In the data rows, the value 128 means zero.
Here are some points, each followed by its number:
[131  85 152 130 132 102 125 120  88  72 114 199 134 135 124 160 128 140
 138 125 151 112 137 125 118 118 137 123 141 110 123] 0
[143 155 145  57 128 147 130 128 126 113 141 123 134  89 169 107 131 156
 114 117 190 193  79 132  92  72 164 138 185 104 139] 1
[122 111 132 112 138 143 121 126 127 178 115 136 125  94 116 126 108 104
 117 132 183 120 189 108 132 170 129 144 126 154 132] 2
[ 84  96 149 144 124 142 153 117  97 102 141 147 140 156  85 112 136 105
 109  94  96 178 138 117  97 102  98 131  90 126 114] 3
[143 118 124 152 136 157 145 127 110 147  95 122 104 154 110 127 119  93
 123 125 110 101  85 107 110 119 151 140  78 115 131] 4
[120 169 146 123 128 139 125 124 145 139 122 124 133  80 121 128 136 123
 122 116 192 148 131 108 117 105 167 130 151 103 128] 5
[125 165 126  91 113 131 160 135 144  74 132  87 120 139 141 109 147 113
 114 118  98 181  73 129 114  80 145 122 159 134 136] 6
[164 142 140  89 122 115 134 128 167  79 102 138 119 180 130 144 132 167
 130 130  97  78 127 137 111  91 139 145 101 107 139] 7
[150 101 152  93 133 115 138 141 101 133 131 164 146 123 137 167 123 141
 130 139  59  97 188 150  95 195 174 138  73  96 155] 8
[ 89 139 119 121 111 128 145 136 137 131  93 100 107 128  98 140 137  89
 115 128 157  68  82 105 101 125 161 128  89 116 129] 9
[155 182 112 137 132 135 147 138 154 153 112  79 135 127 152 130 130  81
 121 144 125 148 156 149 112 129 140 108  98  94 132] 10
[154 136 125 138 131 147 146 124 133 135 103 128 102 165 113 132 113  97
 123 133 102  81  68 120 110 122 171 141  82  93 130] 11
[125 114 135 104 129 132 137 136  73 145 119 124 127 123 136 140 129  61
 123 131 110  69  90 154 142 175 146 121 189 127 160] 12
[190 158 144  96 129 121 151 106 163  96 119 160  96  93 183 132 116 173
 139 135 137 154 127 124 127 109  97 154 132 199 104] 13
[168 162 157 162 140  96 144 131 127  90 186 181 128 103 171 140 128 158
 169 142 124 133 160 165 172 136 142 140 130 156 115] 14
[149 183 140 153 132 131 108 103 158 150 129 133 140  98 132 106 114 109
 125 115 172 176 198 104 133  96 164 129 121  82 108] 15
[ 88 143 148  70 112  86 118 135 147  68  90 146 125 172 103 161 164 143
 134 125  76 118 106 112 129 111 148 141 151  78 127] 16
[ 58  39  34 136 117 143 131 127 149  47  92 148 134 152 188  69 175  96
  99 161  88 137  74 223  93 197  28  33  64 178 128] 17
[ 98 174 155 163  91  26  60 123  73  97  94 186 255 107  77  73 157 141
 135 164  80 161 106 223 136 150 140 135  76 155  55] 18
[119 112 121 123 131 138 129 137 111 153 113 101 121 138 130 121 127 132
 120 126 122  81 106 117 124 151 141 128 108 111 150] 19
[ 92 126 125 103 104  59  62 139 129 153 151 106 200  93 113 148 160 162
 144 158 147 120 114 160 161 111  98 128  88 114  97] 20
[ 90 134 158 143 121 118 133 119 122 129 101 169 134  90  91 150 143  85
 129 108 131 148 160 122 116 128 150 137  98 123 131] 21
[ 99 118 147  69 120 124 155 126 149 113  89 147 107 155 117 139 148 174
 113 112 155 125  94  97  93 111 162 145 189  92 130] 22
[ 45  31 144  58 101 111 137 137  78 154 158 183 118  65  68 179 121  98
 111 125 146 181 130 106 116 119 118 159 129  84 118] 23
[123 137 135  85 138 151 109 118 117 161 159 147 139 156 157 113 119 130
 122 123 105 111 119 106 108 144 146 135 133 126 118] 24
[155 153 137 106 131 139 145 126 138 116 107 136 108 167 143 129 119 143
 126 132 107 128 104 123  95  98 169 143 138  96 130] 25
[152 138 134 114 122 140 151 130 145 103 110 113 116  96 131 125 136 133
 115 121 123 119 101 128 115 124 134 135 110  67 143] 26
[127 173 115 123 134 137 131 137 116 171 103  81 122 119 172 133 129  77
 121 143 109  78  92 144 143 157 166 112 163 160 149] 27
[110  79 137  94 117 128 145 138 109 124 110 148 109  95 108 142 121  98
 120 128 134 105 143 130  95 155 130 148 160 131 134] 28
[119  99 131 146 133 145 124 113 118 146 127 131 115 157  97 106 111 128
 128 115 112 153  97  90 110  93 131 152 140 134 104] 29
[119 140 129 166 124 145 153 132 145 157 106  99 117 191 109 130 134  86
 110 123  96  70  83 113 118 129 170 122  83  81 143] 30
[148 126 136 148 126 132 113 127 171 119 146 116 114  83 130 126 127 157
 138 137 178 137 168 122 127 104 131 134 111 130 125] 31
[171 137 138  95 128 113 120 139 150  98 142 122 147 152 139 155 135 142
 128 138  84 143 131 162 111 136 113 133  78 162 140] 32
[122  97 151 103 125 120 131 126 110  99 163 172 137 163 105 150 127 124
 125 121 101 116 115 124 153 125 140 140 160 167 130] 33
[172 177 134 111 129 125 136 138 171 123  96 106 127 157 160 135 137 146
 122 131 110  81 120 152 113 103 134 123 132 106 157] 34
[144 122 114 133 128 148 133 140 137 161 109 111 112 112 133 134 114  95
 126 142 148 106 161 130 102 156 142 130 151 124 128] 35
[143 135 127 107 126 135 143 141 132 132 113 102 128 167 140 133 135 117
 116 131  84 103 136 139  99 129 151 125 107  94 153] 36
[156 183 130 126 127 133 142 141 176 149  85  91 123 141 164 129 140 135
 114 127 119  84 108 143 116 103 137 116 158 102 162] 37
[115  96 129 133 118 126 123 135 120 103 131 133 119 109  90 148 131 154
 126 125 113 104 105 118 136 153 145 132 121 161 143] 38
[127  95 148  63 119 149 130 109 130 116 114 169  99 148 119 123 117 179
 115 123 160 145 101  86 104 103 152 163 166  97 112] 39
[189 195 141 145 131 133 124 112 168 109 123 136 112  81 144 134 124 194
 134 128 175 126 127 117 133  98 129 141 178 175 112] 40
New points follow, each followed by the numbers of its two nearest points above, nearest first.
[166 126 135 103 123 122 136 127 159  84 112 133 117 166 121 142 127 156
 129 133 117  78 131 130 120 101 149 144 102 100 136] 7 25
[138 129 131  92 119 119 151 143 140 116 112 109 129 149 132 145 141 127
 115 130  96  95 171 145 102 136 146 128  92  79 156] 36 26
[138 135 127 128 127 130 145 123 200 111 147 127 118  90 117 129 132 136
 131 126 120 182 148  87 133 122 100 126 177 131 101] 31 5
[103 148 130 131 126 158 126 121 132 168 104 115 110 105 108 121 123 134
 119 122 178 124 108  81 112 128 147 135 127 142 117] 5 19
[102 127 143 157 123 145 152 122  98 133 123 131 132 137  98 127 138  93
 111 104  93 160 157 114 111 104 105 129  84 147 122] 3 21
[144 123 135 104 124 117 122 128 146  93 114 146 127 156 108 155 139 143
 122 129  78  67 102 125 116 118 155 146 126 107 137] 7 36
[ 98 159 109 143 133 142 126 143 106 182 124  62 126 105 157 137 135  70
 125 143 150  98  92 134 146 195 161 100 148 159 155] 27 12
[183 202 157 157 126 116 123 106 162 108 115 160 116  61 125 151 133 200
 142 121 202 118 141 113 155  98 122 144 153 203 109] 40 13
[169  75 155 164 137  85 123 132  98  55  92 192 138 125 156 175 133 167
 139 138 161  97 100 151 120 138 153 117 169  92 149] 0 38
[131 111 126 172 130 146 138 124 126 141 118 113 121 153  96 132 125  96
 123 122 120 115 113 114 124 123 150 136 109  90 131] 4 11
[168 155  96 162 155 140 108 140 110 189 142  79 127 155 164  97 110  96
 142 139 114 117  81 107 105 109 156 114 202 189 137] 27 35
[ 90  94 135 159 113 148 146 106 142 138 119 116 105 180  64 122 134 101
 120  96 138  84 129  83 171 104 127 145 171 107 125] 29 19
[ 67 130 124  94  86  21  13 133 140 147 150 108 227  92 103 144 172 211
 161 171 150  97  85 164 193  58  56 134  90 128  66] 20 18
[143 116  90 161 130 120 112 142 119 130  97  94 116 107 148 110 125 113
 137 134 146 135 176 138 113 154 126 103  95 177 133] 35 2
[100 123 110  86 116  82  81 113 113 156 194 124 167 135 171 154 143 192
 152 172 162 113 125 133 114  98 119 115 146 175  79] 20 24
[162 177 126 154 132 140 150 138 139 120 110  85 131 151 146 110 136  88
 115 123 134 143 160 142 106 120 161 116  86 104 150] 10 36
[121 151 149 123 105 108 136 109 121  63 119 155 123 137  98 140 156 149
 124  98 157 145 156 109 168 102  98 145 121 124 128] 0 21
[ 21  92 137  86 100  92 125 147  99 103 102 126 122  74  54 161 168  87
 118 108 177  67  82 109 124 147 134 130  77  88 150] 9 21
[135 117 138  86 124 121 147 145 121 114 104 119 135 155 130 145 143 125
 114 125  73  72 150 149 100 137 161 135  76  67 166] 36 8
[122  93  96 151 139 118 119 108  81  99 157 174 118 119 152 111 110 203
 144 131 147 137 141 108 141 112 135  86 197 111 114] 0 33
[122 121 120 176 119 138 130 132 144 149  92  65 120 164 119 105 142 101
 121 109  72  90 112 107 135  89 157 121 118  75 148] 30 36
[162 126 141  77 112 106 127 130 170  42  98 141 118 186 117 146 136 179
 128 124  90  72 140 146 118  66 131 151  74 101 144] 7 34
[ 56 156 134 103 147 143 118 134  77 194 177 136 125 187 143 131 136 108
 119 129 116 192 101 106 188 155 127 136  97 196 101] 24 33
[135 171 144 109 120  91 116 120 181  78 102 137 122 119 116 157 155 185
 136 127 143 108  77 111 110  85 109 140 200 175 119] 40 22
[ 85  60 129  70 138 145 134 141  97 185 108 157 115  94  94 151 112 100
 118 137 192  87 180 109 117 209 102 152 129 196 141] 2 28
[149 121 147  60 121 138 137 115 142  96 114 157 102 132 134 123 124 186
 121 126 166 148 105 109 101  97 143 157 164  90 121] 39 22
[ 73 111 148 146 130 156 155 123  64 152 132 151 146 186  82 127 133  52
 105  96  66 207 176 113  87 118 102 131  51 125 116] 3 21
[175 198 104 130 137 135 139 146 172 162 111  59 136 130 181 132 133 102
 122 152 133 135 150 163 108 133 128  96 146 102 140] 10 37
[128  74 151 100 121 130 147 134  63 116 122 152 128 137 103 141 131  62
 119 115 102  71  79 156 133 165 132 131 184  80 167] 12 28
[107 179 147 175 127 135 126 118 152 145 110 130 126 131  91 142 141  54
 131 114  65 146 180 108 123 110 169 132  77 118 123] 21 10
[ 65  77 135  89 116 106 156 155  62 121  87 131 129  53 113 158 154  90
 114 127 145  59 178 126 147 186 137 134 101 144 157] 28 2
[115 140 151 137 119 158 132 106 172 134 109 135 118  43 111 110 131 174
 104 104 203 169 170  84 139  73 159 145 188 118 117] 5 31
[168 162 128 142 139 157 134 123 138 145 121 112 123 141 143 115 117 122
 120 125  99 148  94 114 106 109 145 134 141 103 124] 25 26
[114  53  85 195 138 137  84 123 195 124 209 107 117  48 179  80 119 136
 149 143  78 104 178 173 127  81  79 121 166 211  92] 31 14
[103 119 122 151 119 123 131 134  99 148 127 112 123  89 100 153 142 178
 119 126 146  85 107 104 116 154 110 126 180 171 136] 38 19
[194 157  79  97 106  54  57 132 107 137 213 100 222  57 115  79 137  87
 190 144 166 167  81 235 148 156 111  45 186  93 122] 20 10
[176 201 111 203 138 149 153 143 143 125 114  52 141 156 144  95 138  45
 110 122 119 146 179 145 114 128 158 101  53 127 153] 10 36
[143 144 126  97 132 139 134 134 142 125 101 137 119 145 162 126 123 171
 122 141 127 142 123 160 100 105 134 121 163  70 132] 25 34
[ 85 119 105 136 110  48  37 138 109 145 130 113 194  96 118 122 153 188
 162 159 135 118  97 149 155 114  73 113  81 139  93] 20 38
[118 137 137  60 136 153 126 132 109 145 143 124 131  84 153 114 129 124
 116 122 168 183  85 119 116 118 141 136 181 141 133] 1 5
[207 167 162 197 148  91 148 133 126  84 219 181 143  54 194 132 125 165
 178 150 121 107 163 193 185 154 125 134  90 177 119] 14 13
[147 102 134 121 127 133 132 123 135 129 143 151 121 115 101 158 119 127
 124 136 114 121 137 116 120 167 168 151 109 120 125] 38 28
[ 55  81 132  90 106 113 129 139  69 137  87 167  94  48 104 166 119 114
 131 127 126  66 138 105 144 161 113 141 116 154 142] 28 38
[ 44  65 153 156 127 147 156 112  63 136 146 166 149 191  59 117 133  78
 106  87  65 166 127 113  91  92  72 124  68 151 106] 3 29
[ 76 155 159 168 117 125 134 106 158 139  88 167 131  87  79 141 148  92
 124  96 148 186 161 105 130  92 152 140  85 139 115] 21 5
[ 79  94 137  80 107  77 138 141  89  28 102  79 139  73 180 137 156 141
 136 136 207  78 183 206 145 133  15 112 185 194 156] 28 0
[140 127 142 133 126 126 133 110  75 104 121 132 117 146 159 124 141 135
 137 120  90 170 160 115 179 161  86 139 193 132 117] 33 24
[103 137 130 135 121  93 149 144 130 146 156  98 150 176 118 134 126 150
 137 135 116 170 112 150 144 101 139 106  90  95 136] 36 19
[189 186 111 120 136 139 122 119 142  64 154  59 166  97 112  80 119  94
 112 102 111 172  91 154 147 215 162 118 166 151 127] 6 10
[191 194 155 206 149  94 139 144 124  98 147 179 129 134 216 150 126 158
 163 152 158 180  47 190 146 123 132 134 141 105 148] 14 40
[187 168 149  60 129 129 150 115 163  67 134 154 122  75 162 120 121 203
 133 124 214 198  81 140  99  99 142 152 180  67 123] 1 39
[153 179 137 181 129 136 138 122 151 143 119 106 122 104 128 126 135 120
 123 118 140 103 128 122 145  88 136 126  95 181 140] 31 10
[115 137 133 102 120 141 151 133 130 100 121 103 120 157 129 113 142 114
 114 110  99 162  75 121  98  61 159 137 137 111 136] 6 25
[169 181 150 159 143 135  77  83 196 191 143 152 146 177 149  91 111 199
 132 106  77 198 178 108 166  81 171 157 130 182  86] 15 40
[203 138 129 119 136 122 123 134 159  91 144 126 136 155 132 152 126 157
 125 145  96 117 145 150 123 123 140 141  81 129 139] 32 7
[204 154 144  80 130  88 112 145 181  65 166 121 170 161 156 170 146 177
 133 146  69 166 161 197 122 133 101 129  72 176 148] 32 7
[137 114 142  70 113 116 132 129 149  70  97 144 115 185 116 140 135 166
 121 120 107  92 132 131 111  86 135 152  97  93 141] 7 16
[112 138 142 115 131 126 137 125 118 123 117 164 104 180 124 144 124 127
 141 129 113 155 128 109 134 115 161 150 157 119 112] 25 29
[164 183 135 105 140 155 131 126 176  99 155  99 139  56 198 103 123 197
 113 121 196 204  71 142 108 127 129 129 153  72 139] 1 5
[150 165 139 108 133 123 134 129 150 119 104 139 122 175 134 146 133 134
 134 128  95 118  78 133 104 107 153 138 123  97 136] 25 34
[ 80 129 120 111 115 138 139 136 115 144 102 100 110 127 103 132 135  91
 113 126 148  88  84 100 112 133 146 127 102 143 129] 9 19
[159 191 114 125 135 133 146 139 152 150 118  74 139 116 166 129 134  84
 120 143 139 158 140 157 107 131 144 105 112  94 136] 10 37
[ 97  82 116  74 129 147 129 141 106 168  93 109 110 112 128 132 114 130
 117 144 184  81 177 146 134 219 104 127 141 172 138] 2 28
